Each row is where one point has got to under a steady rotation. How many ticks took it there?
The counts run from 0 to 304.
70  -227  -44  90  -107  229  -262  493  15  399  -164  303  92  -85  -15 -> 204
-18  8  -85  -42  -145  563  -70  148  73  350  -183  184  86  -381  -122 -> 212
220  87  199  -140  -140  367  153  -80  -46  106  -58  169  54  -556  -276 -> 33
-2  -322  -70  245  -128  61  -94  405  -71  498  -23  313  35  -6  182 -> 278
12  -193  -90  71  -122  327  -236  444  35  422  -176  277  92  -131  -17 -> 19
-157  -166  -88  56  -161  512  -21  58  -57  443  -51  229  -61  -348  116 -> 100
371  -125  425  -133  -116  12  17  92  -173  23  31  296  -54  -434  -206 -> 301
98  -155  254  7  -163  161  257  -209  -245  222  173  241  -160  -492  77 -> 184
122  -347  32  254  -108  -126  -26  414  -114  427  45  337  29  29  165 -> 275
99  57  65  146  -147  166  507  -268  -116  271  136  120  43  -443  -15 -> 70
228  -241  366  0  -144  -34  187  -78  -284  142  181  305  -172  -421  45 -> 1
194  -343  111  259  -103  -227  24  368  -160  370  85  350  20  0  154 -> 273
-27  -74  -124  17  -141  485  -166  299  74  403  -199  226  104  -247  -74 -> 209
232  -73  241  135  -133  -68  469  -201  -220  199  215  195  -37  -403  8 -> 261
-6  93  -115  196  -151  309  456  -191  -20  386  52  98  107  -380  -5 -> 253
64  -251  -39  93  -117  211  -252  501  -8  411  -147  307  78  -81  15 -> 17
269  -291  400  18  -126  -114  111  28  -286  138  171  331  -150  -341  25 -> 3
-88  -120  23  -34  -183  514  23  -57  -99  334  -32  224  -91  -466  47 -> 103
474  -33  176  142  -62  -249  136  374  -3  158  -42  248  257  -84  -266 -> 233
189  14  -186  287  -80  17  127  425  125  432  -129  181  345  28  -137 -> 54
240  -149  -24  357  -83  -268  209  365  -46  402  41  253  212  66  25 -> 162
433  -174  384  -73  -97  -108  -61  301  -135  51  -16  332  28  -276  -212 -> 118
322  91  270  -128  -118  221  203  -63  -67  53  -29  187  65  -530  -310 -> 222
-33  -18  -87  -39  -145  570  -77  152  57  355  -180  188  78  -385  -105 -> 25
13  45  -30  -76  -146  566  12  48  40  280  -163  159  80  -461  -177 -> 214
50  63  -22  165  -139  239  485  -258  -79  327  104  111  60  -424  -12 -> 255
327  -233  267  198  -97  -314  286  72  -234  210  200  294  -25  -190  55 -> 80
155  -167  -111  374  -88  -171  179  364  -14  464  17  240  203  81  72 -> 164
285  -349  272  62  -105  -155  -131  401  -175  222  23  383  -40  -124  17 -> 196
365  93  290  -113  -110  145  225  -47  -74  35  -12  186  78  -504  -336 -> 223
129  14  -233  320  -85  61  169  376  138  464  -126  154  332  10  -97 -> 242
194  -27  184  138  -132  2  491  -236  -185  217  195  181  -11  -412  -11 -> 73
106  -174  -145  387  -87  -108  178  362  2  502  4  230  194  72  91 -> 165
177  -202  332  -2  -148  63  223  -157  -278  171  182  276  -179  -467  58 -> 186
258  -94  -12  103  -74  63  -149  552  101  308  -201  260  253  -45  -205 -> 127
184  -47  -97  123  -93  175  -126  522  124  360  -213  231  269  -52  -201 -> 129
127  13  123  145  -135  106  493  -273  -150  250  166  155  8  -441  -1 -> 258
41  154  -188  87  -120  457  156  110  142  366  -184  98  259  -324  -207 -> 137
132  -180  295  5  -152  123  234  -180  -261  195  177  259  -179  -484  67 -> 185
152  102  124  -120  -143  442  131  -70  -16  154  -94  158  62  -553  -252 -> 218
33  61  -291  304  -111  222  232  224  128  495  -110  123  301  -79  -57 -> 245
303  -344  327  62  -105  -185  -76  333  -221  192  67  384  -70  -162  22 -> 8
391  -152  418  -118  -111  -14  -5  139  -186  26  27  305  -51  -407  -201 -> 115
283  -110  274  147  -124  -157  435  -141  -240  177  218  227  -28  -333  16 -> 76
76  74  23  156  -145  214  500  -268  -98  308  117  114  53  -431  -25 -> 69
-152  -218  -149  141  -157  405  -64  199  -33  509  -64  250  -10  -209  166 -> 97
382  -39  23  228  -59  -215  123  452  46  272  -82  229  315  11  -206 -> 236
-67  -294  -119  210  -129  182  -102  362  -57  517  -51  298  18  -57  185 -> 280
156  -19  -139  119  -92  217  -96  491  133  367  -230  210  279  -73  -199 -> 130
-24  95  -157  212  -143  329  435  -162  1  423  17  79  143  -350  -9 -> 252
-64  -292  -128  231  -134  170  -87  353  -53  528  -40  295  27  -43  197 -> 93
195  -217  347  7  -147  15  215  -119  -287  159  179  288  -171  -450  57 -> 0
311  -259  267  208  -101  -322  247  134  -228  238  191  305  -23  -146  72 -> 81
47  167  -165  79  -125  460  203  55  130  346  -160  89  241  -352  -217 -> 138
215  -4  -167  298  -79  -42  131  440  113  412  -128  179  335  38  -131 -> 240
38  -84  181  -123  -172  437  60  -116  -137  205  8  236  -120  -554  -47 -> 293
25  -160  -208  370  -105  6  161  301  6  539  -5  217  184  38  126 -> 167
-27  -147  -232  376  -105  70  171  283  5  546  -17  207  166  9  142 -> 168
292  -303  386  16  -122  -137  83  92  -282  135  154  344  -133  -315  39 -> 4
46  -334  -44  269  -108  -28  -44  408  -90  472  4  329  37  21  193 -> 90
57  63  42  -110  -149  540  56  -21  8  234  -144  161  62  -512  -194 -> 29
